In the data rows, the value 128 means zero.
Some points, one per row:
[109 126 096 121 132 121 104 151 146 143 169 120 155 127 173 145 156 124 165 152 134 110 133 113 134 142 115 108 086 129 130 087 117 141 127 149 110 136 109 158 088 126 146 151 154 124 163 116]
[128 102 139 141 086 142 157 129 088 086 085 117 083 106 078 122 130 106 091 095 112 152 152 080 143 118 074 123 165 102 101 140 141 113 157 113 161 102 202 063 099 132 109 101 145 082 028 114]
[120 086 143 132 131 112 136 147 153 148 155 157 157 114 130 154 136 136 159 144 160 076 133 162 125 122 159 168 133 144 109 143 108 138 126 165 107 159 111 111 162 136 133 145 145 135 129 123]
[145 171 115 132 110 060 163 070 120 081 179 126 106 123 157 189 126 127 177 164 128 145 105 211 106 141 129 110 134 149 138 170 170 092 122 127 155 125 095 139 106 169 157 099 094 139 147 149]
[089 163 122 114 133 135 119 084 159 144 151 105 134 135 157 161 106 137 158 175 098 118 113 145 147 132 125 122 160 169 156 125 159 091 107 152 175 108 164 136 113 138 112 091 118 110 125 139]
[104 121 139 145 128 120 140 107 084 100 133 124 135 049 135 133 134 126 104 090 109 130 160 102 119 147 118 101 177 105 110 122 125 132 118 095 165 089 160 108 044 120 093 112 159 123 042 095]
[138 084 139 118 128 125 140 217 166 127 143 147 193 119 130 116 084 131 126 147 121 110 115 142 079 128 125 125 113 122 135 169 080 118 149 131 105 186 134 112 152 133 147 158 122 160 125 140]
[117 131 146 155 142 132 149 140 120 094 139 129 109 112 139 110 112 128 098 143 155 148 128 069 154 106 150 150 141 103 100 103 131 120 155 151 156 096 205 111 098 084 109 098 124 112 083 104]
[137 139 115 127 144 108 135 125 167 109 148 165 126 143 109 124 096 095 181 179 108 116 113 185 125 160 119 152 145 171 194 190 139 126 127 150 133 131 151 099 128 142 140 109 089 162 151 184]
[171 143 067 125 128 134 174 166 175 163 161 121 111 146 143 108 135 103 124 133 148 128 174 161 146 118 135 152 086 171 166 165 092 128 129 133 119 173 164 119 147 089 160 136 142 149 143 147]
[120 124 134 124 157 191 128 132 093 115 159 108 158 129 172 167 129 156 124 147 137 128 126 187 135 131 158 147 100 132 132 125 076 181 127 124 109 120 102 160 132 116 154 099 125 135 156 130]
[156 161 132 140 151 112 120 100 126 108 132 165 079 163 101 118 132 090 115 174 130 136 125 127 142 095 123 084 145 132 087 141 131 105 135 122 150 088 158 107 087 144 166 093 081 129 090 119]
[112 099 118 113 141 165 092 153 121 120 151 085 136 147 120 152 137 121 125 094 157 122 115 116 124 128 148 157 102 115 135 154 077 122 135 150 109 154 108 132 147 096 138 166 131 164 153 117]
[136 122 152 091 156 098 123 103 135 148 134 096 149 143 120 139 132 125 145 172 156 153 148 176 123 138 127 143 117 113 140 118 142 123 136 135 127 139 104 143 174 114 128 161 147 135 171 099]
[152 123 175 158 085 092 107 112 110 099 098 120 134 074 098 162 149 093 108 075 122 177 163 072 119 133 130 148 175 121 087 168 135 124 129 081 152 116 178 099 083 154 143 090 141 119 045 091]
[146 085 135 125 082 136 164 120 122 063 077 154 111 091 074 114 106 094 056 081 093 175 151 061 139 117 097 133 158 114 104 144 068 086 115 096 136 120 166 103 077 131 070 105 116 128 084 102]
[140 136 135 126 106 106 096 142 118 162 089 105 091 179 108 149 128 141 122 125 168 083 099 096 146 110 087 146 146 139 128 069 132 145 156 163 080 102 085 141 152 140 091 154 145 115 165 151]
[121 145 196 145 085 088 115 154 095 105 148 118 128 138 106 114 145 117 121 086 109 138 148 088 063 118 139 091 181 105 094 138 111 120 119 117 142 106 182 090 081 141 100 107 134 132 035 092]
[152 114 151 164 102 092 130 171 081 114 090 175 110 109 120 103 114 094 090 056 086 157 171 082 106 128 094 121 164 084 107 101 116 136 121 110 147 131 208 080 086 121 122 091 115 136 000 125]
[185 109 073 127 164 150 141 127 133 153 143 095 175 121 099 120 139 157 115 119 168 165 113 158 144 116 126 151 061 137 165 121 080 135 130 135 085 105 138 117 146 088 166 130 127 158 202 160]
[131 127 103 126 119 154 161 127 108 106 117 125 055 104 124 103 134 107 135 124 092 130 117 138 181 097 117 119 143 117 108 121 144 112 172 119 178 050 155 108 127 131 116 140 121 111 119 127]
[106 115 118 127 132 125 137 120 118 119 115 130 081 108 149 109 121 091 086 129 110 147 136 137 146 109 109 114 137 152 109 144 134 124 146 131 171 077 168 127 123 159 169 092 134 127 117 148]
[154 117 090 137 120 144 109 127 162 160 160 120 131 130 142 155 116 103 128 113 140 132 099 138 149 120 139 129 088 153 142 117 124 127 166 125 114 156 123 165 134 126 159 153 129 142 168 146]
[108 120 118 139 117 135 118 157 111 157 125 080 172 141 174 146 128 154 160 151 113 145 102 094 125 143 131 107 115 140 158 089 105 148 131 135 103 186 075 139 155 071 156 170 160 137 184 128]
[131 130 115 094 134 126 124 088 139 120 127 128 177 181 121 167 135 145 130 150 133 132 128 173 118 115 135 126 088 130 137 153 181 135 107 135 098 162 084 152 131 112 157 142 121 131 161 122]
[150 104 123 115 159 120 139 131 165 138 113 096 132 136 133 112 163 153 132 143 153 129 120 171 132 153 130 176 096 152 139 137 113 144 123 146 117 134 162 149 176 090 138 161 124 111 167 142]
[145 166 123 103 141 149 152 139 137 134 133 092 099 150 157 146 126 113 151 132 132 127 128 170 169 140 128 147 065 081 147 137 118 141 128 156 093 129 111 177 131 110 136 162 129 145 151 160]
[109 169 113 127 114 157 140 090 145 121 147 130 135 114 130 113 113 156 153 151 125 108 113 124 099 138 131 119 111 122 149 146 146 144 083 148 176 112 130 125 088 092 131 079 087 135 109 153]
[128 125 133 125 115 150 131 118 135 137 062 118 110 122 111 096 120 129 108 086 167 088 141 117 104 125 099 099 106 134 120 047 154 138 157 100 076 117 092 177 132 165 089 151 138 118 192 121]
[125 140 110 138 132 182 125 181 169 178 099 134 187 123 152 129 151 113 135 128 113 145 135 142 130 101 121 116 106 120 153 167 066 166 120 164 106 152 109 139 136 132 151 128 123 148 152 149]
[117 128 142 161 112 094 112 123 077 129 133 115 097 137 133 125 146 157 100 097 130 126 132 104 144 099 156 157 145 116 072 072 162 136 152 083 103 146 110 180 196 165 089 164 132 148 131 127]
[158 110 124 148 143 140 121 091 120 152 162 138 190 175 138 129 125 152 130 204 130 155 120 133 106 156 143 167 123 137 136 134 148 111 087 132 122 181 134 137 127 097 145 143 102 122 135 131]
Here are 10 more points, each followed by its number:
[080 139 149 123 138 113 136 117 131 099 128 122 122 103 130 106 132 131 130 133 130 120 141 079 098 084 113 085 136 124 109 118 136 114 122 128 138 142 136 109 089 187 112 110 134 114 056 093] 0
[112 118 121 125 077 122 125 162 130 179 157 081 139 143 147 171 151 145 100 134 112 096 116 150 166 125 155 119 098 110 142 127 134 135 136 096 148 145 111 144 140 108 143 140 164 149 196 130] 1
[138 150 124 119 114 138 124 170 113 115 113 102 114 143 105 150 164 164 130 113 134 106 133 126 132 123 093 126 133 148 116 090 131 160 157 118 071 119 085 149 153 143 096 166 129 140 167 140] 2
[146 136 137 122 132 126 143 076 111 136 110 124 055 150 094 136 146 114 115 100 114 152 137 163 118 115 111 094 143 151 078 106 146 138 130 157 183 064 153 137 155 127 086 144 088 146 148 150] 3
[153 139 101 132 149 112 162 060 161 124 166 132 138 120 173 148 120 154 154 172 113 132 097 135 126 124 130 102 135 120 142 174 163 120 177 107 150 086 118 109 097 124 121 094 128 122 111 132] 4
[121 151 111 111 120 078 119 097 157 100 134 164 060 136 138 153 127 145 145 184 078 090 153 153 112 130 111 127 145 178 094 135 134 117 116 111 142 074 108 089 113 121 167 104 137 132 115 131] 5
[106 167 134 160 130 116 127 112 137 099 129 172 096 129 142 143 149 129 141 076 076 132 107 104 142 098 131 129 126 134 099 122 138 124 135 111 137 072 157 071 085 119 137 061 138 119 065 148] 6
[108 141 129 134 113 105 125 078 148 124 111 125 115 160 146 154 148 157 170 136 105 114 159 104 106 162 144 083 123 116 141 083 191 100 152 131 133 087 133 132 121 148 124 127 150 120 111 124] 7
[127 111 098 130 129 171 131 120 086 125 096 114 106 123 126 118 152 106 121 123 119 141 134 107 106 126 110 113 109 121 114 072 129 114 155 112 107 096 185 101 128 139 125 115 158 105 114 102] 8
[131 088 144 132 143 126 129 163 145 133 154 135 157 117 105 138 125 122 140 164 149 163 160 158 098 175 145 143 115 103 199 166 139 125 090 147 147 189 147 138 132 158 134 102 123 159 127 140] 9
Which three of these numbered points are nearest to each point below, looking only along the 6 directions in which the first points spread most? Their numbers follow each, nearest first.
[183 103 145 097 136 084 144 163 138 136 156 169 167 130 108 113 113 151 135 167 149 128 138 159 102 138 166 158 145 108 174 153 107 116 106 112 127 192 119 129 125 128 122 117 146 160 144 116] > 9 1 4
[105 091 150 106 127 117 140 191 155 112 143 174 121 141 110 112 131 129 174 189 154 164 146 168 103 160 133 138 130 135 167 175 116 104 099 121 109 166 101 123 168 120 152 106 130 158 141 133] > 9 1 5
[082 150 128 132 124 092 147 088 079 138 103 118 125 177 155 131 145 105 086 128 123 110 160 111 143 098 109 109 137 155 101 093 180 087 147 119 134 123 118 078 133 133 115 122 126 130 139 093] > 7 3 8
[154 092 106 127 176 111 122 168 138 099 105 136 164 130 107 121 103 172 175 146 143 092 148 186 101 145 108 155 130 115 162 177 093 108 114 105 146 180 133 085 162 123 143 138 107 112 150 166] > 9 1 4
[115 105 142 116 122 146 101 110 155 134 087 163 069 129 086 120 137 122 096 080 158 087 120 147 154 098 125 141 121 125 109 089 155 116 165 124 059 115 080 181 168 125 062 157 143 148 195 118] > 2 1 3
[134 134 110 110 137 148 098 137 131 203 109 163 133 134 179 135 143 130 162 139 144 105 091 156 140 132 180 129 098 145 160 107 111 140 122 157 161 149 104 139 145 118 147 126 153 133 168 106] > 1 2 9
Here are 10 other points, each followed by its number:
[108 152 127 096 113 114 126 143 151 129 142 102 142 111 166 144 134 118 149 126 129 118 117 154 159 115 171 111 113 140 137 168 108 131 160 144 086 137 101 147 137 103 139 097 103 117 183 129] 0
[097 116 169 140 116 124 086 135 080 156 145 120 133 133 114 114 121 134 131 071 115 083 126 074 161 151 137 133 132 153 061 063 160 139 157 095 103 114 091 138 159 146 073 198 130 089 192 081] 1
[170 101 090 070 112 160 125 122 142 134 142 093 124 153 129 133 139 124 113 136 169 170 109 224 131 098 096 136 109 150 126 162 100 094 141 115 131 153 117 119 162 138 137 143 143 109 180 137] 2
[143 131 127 101 118 151 123 110 140 131 148 141 127 149 118 130 083 139 152 121 157 133 129 158 126 182 130 125 100 105 136 150 124 133 106 125 095 175 091 163 151 114 109 149 145 173 167 131] 3
[103 110 149 170 093 129 104 107 118 162 113 119 114 149 123 125 143 139 121 064 142 128 153 122 145 117 113 142 155 159 072 106 126 146 134 094 112 137 090 157 154 149 099 131 149 085 124 109] 4
[151 160 130 137 139 118 119 165 148 160 125 088 142 132 155 114 148 120 144 130 104 128 097 150 166 154 113 165 107 150 151 154 098 135 136 158 128 146 119 132 180 079 109 162 123 126 187 156] 5
[120 130 113 135 149 162 118 128 121 126 143 116 125 129 103 128 144 083 119 058 117 159 108 061 126 130 134 114 137 164 124 102 156 116 146 130 131 089 162 104 067 132 143 110 151 157 127 130] 6
[160 158 137 128 122 135 136 039 104 085 184 160 062 142 090 093 165 109 094 097 103 157 072 138 147 093 093 129 127 133 103 117 205 090 183 103 155 048 133 171 131 167 134 090 099 109 134 179] 7
[122 132 133 106 104 084 118 118 108 104 118 135 093 141 143 131 147 147 094 145 158 112 115 075 150 094 112 106 140 108 088 105 197 123 132 116 154 088 147 141 077 136 092 131 151 122 097 099] 8
[137 123 117 108 143 117 111 131 151 128 152 098 132 133 170 121 095 153 170 150 139 145 102 145 136 131 111 129 147 100 144 120 163 133 094 138 155 181 111 130 158 159 129 114 120 129 156 120] 9
The same question for these:
[143 180 135 122 123 122 153 082 132 094 140 157 131 159 173 151 118 157 179 140 117 131 124 124 135 108 145 102 147 119 137 090 158 111 123 148 172 109 134 125 128 156 151 069 094 112 110 115] > 9 8 6
[099 148 122 154 114 139 121 128 154 138 128 100 204 127 135 171 086 147 093 133 134 128 100 137 156 151 149 130 114 122 115 110 143 144 115 121 124 167 098 143 176 084 153 153 141 171 158 123] > 3 0 9
[125 103 132 109 160 109 134 155 164 129 142 115 213 105 122 124 113 118 151 163 087 135 122 138 095 141 096 177 131 143 137 173 080 144 096 135 115 199 119 103 118 127 154 133 148 124 115 109] > 3 9 0
[104 154 123 116 123 152 115 066 164 120 114 119 096 131 138 131 131 113 165 111 129 134 096 104 161 122 111 127 106 135 101 114 157 124 149 140 163 058 085 151 170 164 105 118 099 143 159 151] > 7 8 9
[163 133 091 111 128 170 155 148 131 143 115 114 144 134 143 107 112 108 136 154 145 139 106 164 144 091 109 158 094 148 140 162 097 129 107 144 097 168 149 139 144 080 162 171 164 095 160 150] > 5 2 0
[114 160 151 146 114 087 111 089 108 098 107 120 149 142 134 118 121 173 101 150 107 127 120 064 121 088 123 077 161 141 121 107 183 155 106 118 142 114 160 131 116 127 114 123 118 093 090 145] > 8 6 4
